Each row is where one point has got to under a steady rotation. How many steps took it there?
The counts run from 0 to 562.
[126  87 123 116 137 101 115 146  89 117 122 145 146 123 175 114  92 138
 116 132 203 130 136 150 122 118 173 114 123 147 146 124 167 115 114 118
  49 147 119 131 118 131  95 116 125  88 159 104 163 172 172 113 137 162
 129 134 132 161 156 128 115 106  83 134 135 164] -> 457
[135 110 165 122 145 106 170 156 104 101 109 191 130 130 154 122 132 124
 137  99 168  92 101 177  80 113 142 117 108  97 150 123 117  86 148 131
  78 116 122 147 135 164 152 112 160 132 141  87 136 134 145 101 127 144
  83 146  71 112 140 131 131 125  90 115 147 187] -> 335
[100 133 127 137 128 106 131 118 107 100 118 142 116 112 122 114 110 109
 152 135 197 121  94 185 105  82 138 136 102 112 138 149 132 117 136 119
  77 144 113 134 151 142  84 110 150  81 146 115 148 158 162  71 140 152
 122 192 149 174 156 115 116  92 109 170 110 139] -> 40
[111 105 116 152 122 104 106 129 117  96  98 151 116 131 134  87 127 150
 124 125 180 112  95 173 118 115 158 108 106  96 150 137 150 135 143 104
  70 148 149 101 156 132  75 137 141 101 143  97 151 150 158 111 106 138
 137 131 123 158 144 102  73  73  82 166 127 186] -> 548
[132 142 140 110 139 109 120 133 128  74  83 172 109 139 139 102  99 173
 113 107 158 142 103 204  86 115 167 127 143  94 149  87 138 129 123 106
  91 113 127  92 161 156  97 133 121 136 127 108 153 139 161 109 136 154
  90 148 144 129 114 109 125  79 117 136 135 178] -> 528
[131 153 139 109 133 115 120 117 123  74  77 168 110 135 133 101 101 165
 120 124 169 146 112 207  91 109 170 141 137 104 139 106 144 124 114 104
  78 113 118 101 157 154  85 127 121 127 128 122 164 146 165  97 148 165
 103 154 150 148 132  97 117  70 113 159 127 163] -> 527
[120 116 128 145 113 102 103 132  97 108 144 116 118 145 141 132 169 139
 136 129 189 111 113 198 131 115 162 133 131  95 130 131 163 105 181 131
 107 144 178 156 149 144  85 148 139 110 159  95 129 144 133 105 102 126
 117 165 134 135 160 124 102  82  85 136 117 164] -> 234
[125  98 127 138 132  78 124 160 117 118 109 155 110 129 167 105  64 156
 126 100 167 118 123 184 106 112 146  88 131 113 161 107 125 146 122  85
  85 118 124  89 158 141 107 146 120 116 144  82 100 159 154  95 120 162
 105 155 124 142 109 140 146 125  87 123 136 178] -> 67
[129  95 166 154 132 108 141 136 119 106  98 192 103 117 155 113  99 144
 144 106 160 109  89 186  98 107 145  96 123  83 158 108 119 114 145 120
  80 120 122  98 145 150 151 140 149 144 129  75 129 145 152 103 111 149
  68 151  85 139 103 144 137 138 105 115 147 170] -> 519
[122 100 137 139 125 122 125 116 116 108  87 186 133 111 160  98  67 134
 129 123 176 135  95 161  85 116 150 103 113 112 160  99 133 141 116 104
  60 146 101  95 140 124 124 110 145 101 143 103 154 166 177 113 131 149
  90 151 120 165 122 127 131 116 118 145 133 177] -> 504
[106  99 149 168 117  88 131 139 106 118 130 133 107 119 136 130 122 121
 160 113 177 105  93 190 121 100 129  93 120  73 149 132 122 116 174 114
 107 128 155 127 151 143 117 157 153 118 153  61 107 146 136  87  94 150
  93 181  99 138 122 145 129 123  76 125 136 166] -> 394
[137  86 154 117 148  95 147 150  84 122 126 163 124 120 156 146  81 126
 133 108 168 119 142 184 109 108 160 112 143 112 150 114 124  89 140 134
  91 106 117 134 130 159 137 144 127 140 144  79 132 163 155  92 138 175
  71 165 121 137 132 163 181 150  91 113 137 138] -> 288
[109 133 126 132 129 132 154  98 112  96 111 177 151 115 115 106 122 114
 129 132 172 129  87 164  85  89 157 134  99  73 153 145 132 107 158 128
  82 135 126 133 150 151 124 102 171  96 149 118 168 148 158  95 135 141
  89 173 136 159 141 117 129  78 114 172 121 146] -> 166
[116 104 159 143 147  85 148 152 107 102 122 153 101 130 134 131 139 124
 156 108 171  89  94 198 124 103 136 112 115  95 139 152 123  81 150 136
  81 112 139 149 137 158 114 148 148 132 137  76 122 134 132  86 117 152
 109 165  84 128 139 133 103 127  76 129 145 164] -> 209
[139 142 150 105 148 102 139 149 117  79 103 167  96 146 145 134 134 162
 131  98 166 120 110 223  96 109 157 134 141  92 139 109 128  90 137 122
 103  97 140 134 156 177 106 150 126 159 124  95 130 125 139  87 135 154
  85 158 121 112 133 122 132 102  97 123 140 170] -> 542
[153 113 149 113 130 122 142 132  98  89 108 192 126 145 167 117 119 170
 100 106 159 123 127 195 102 127 198 113 142  88 156  84 139 106 151 136
  86 115 157 105 144 162 151 142 115 157 146 101 142 145 145 131 117 132
  64 141 124 112 117 142 147 113 110 108 133 167] -> 311
[125  90 130 141 140 124 133 120  94 111  97 182 148 115 144 101 107 128
 117 136 173 119 115 155 136 114 181 114 103 100 153 148 153 103 136 137
  35 147 135 114 130 136 116 115 145 104 153 113 172 168 179 118 131 149
 128 134 124 173 156 124  97 110  94 166 125 148] -> 317
[124 104 135 108 159 115 134 145 111 105  87 167 151 115 154 103  81 140
 108 122 180 133 122 150  85 112 166 111 107 121 148 127 142 105 112 115
  49 123 101 120 135 147 106 106 144 109 133 104 176 153 175 111 150 175
 106 119 126 154 148 118 122  96  86 146 143 170] -> 319
[127 121 105 123 122 134 118 118 100 107 100 163 159 125 137 107  96 156
  85 130 168 144 135 152  96 114 199 116 128  88 162 111 157 141 159 105
  88 132 148 105 157 136 100 123 129 102 153 118 178 161 170 121 116 162
 100 139 178 146 138 128 148  70 101 150 120 162] -> 295
[115 105 158 144 128 113 142 125  99 104 120 158 126 119 139 123 158 111
 160 129 177  98  79 182  96 103 141 116  93  91 143 142 130  90 165 141
  77 141 133 161 129 154 118 117 182 110 146  83 154 138 151  99 115 140
  99 151  89 144 154 126  92 109  86 139 131 170] -> 349
[126 113 140 130 112 105 114 139  88 105 143 134 127 146 170 143 122 153
 125 109 181 130 132 188  90 123 161 107 155  98 150  70 138 128 167 111
 121 121 148 128 152 153 120 147 124 124 154  74 122 148 137 106 102 141
  60 165 134 110 118 152 163 106  97  94 123 179] -> 265
[128  86 121 156 130  83 145 153  94 123 152 160 128 130 147 121 116 117
 133 113 168  84 125 174 157 104 169  97 121  86 156 159 134  94 182 139
  81 135 172 129 149 148 129 147 140 117 164  82 104 163 140 103 107 141
 111 165 106 141 140 145 130 131  69 138 121 147] -> 83
[122 144 107 137 119 114 130 115 125  80 106 165 123 146 118  89 142 150
 115 122 167 112  97 185 112 107 174 128 108  74 152 143 151 126 165 118
  92 139 167 116 165 153  91 120 139 112 149 119 149 144 145 111 112 135
 122 148 140 153 145  90  96  61 107 174 115 163] -> 201
[117 126 144 153  99 102 126 131 110 102 135 145  98 133 143 127 142 145
 137 113 163 113  97 211 109  99 151 116 137  74 158  98 130 128 171 114
 128 131 170 127 170 150 119 149 136 135 147  80 112 136 131  99  98 121
  76 181 121 121 114 146 133 106 105 120 117 172] -> 47
[136 141 124 116 117 136 135 114 114  86 101 192 134 137 154  96 134 159
 100 128 185 132 102 183 105 120 184 148 119 108 147 108 163 134 134 119
  66 148 136 120 144 138 115 105 129 107 152 143 167 153 167 128 131 122
 117 149 145 148 160  95  93  75 131 156 124 180] -> 341
[125 134 115 139 124 114 124 115 126  75 105 175 113 140 139  85 123 165
 111 125 166 117 101 190 132 111 182 124 124  99 150 136 148 145 138 113
  70 136 162  98 165 144  92 127 123 112 149 129 142 155 155 118 121 127
 136 164 149 151 141  95  91  73 117 171 117 162] -> 202
[139 137 167 113 138 104 135 121 108  79  93 172  92 138 140 133 120 161
 134 100 160 127 109 217  96 103 156 139 149  87 140 100 122  99 135 127
  99 101 132 128 153 176 121 147 123 161 128  96 149 137 143  88 139 159
  71 170 126 117 122 121 140 100 115 118 135 154] -> 184
[127 136 150 129 117 137 165 112  95  94 135 186 143 127 135 137 145 120
 131 120 173 120 101 187  89 102 166 142 121  77 152 117 131  89 186 148
 100 128 147 150 150 151 151 107 156 124 152 114 152 145 146  98 117 123
  55 190 130 129 144 141 147 106 121 134 109 154] -> 152
[113 113 155 145 139 108 152 118 103  97 108 164 110 117 113 124 128 108
 157 121 166 115  95 187 106  91 154 123 102  70 140 164 122  75 162 146
  84 115 131 148 139 162 118 128 166 126 133  87 152 141 150  83 124 160
  95 167 108 155 131 137 119 112  92 157 130 132] -> 522
[121 109 154 158 117 128 134 119 102  99 121 169 126 129 141 116 178 150
 141 118 177 102  83 186 108 119 162 116 111  79 150 117 148 103 175 138
  85 142 163 142 132 143 122 134 159 131 152  84 153 122 135 124  93 118
  81 138  90 125 137 134  90 101  88 120 137 185] -> 2
[114 100 149 176 119 121 137 104 104 107 109 180 124 108 118 111 132 116
 149 127 163 108  83 177 117 100 152 101 101  60 156 149 135 106 180 136
  72 135 143 121 132 138 131 129 174 122 146  84 147 144 146 109 101 140
  81 151  99 152 130 138 110 111  95 150 130 166] -> 176
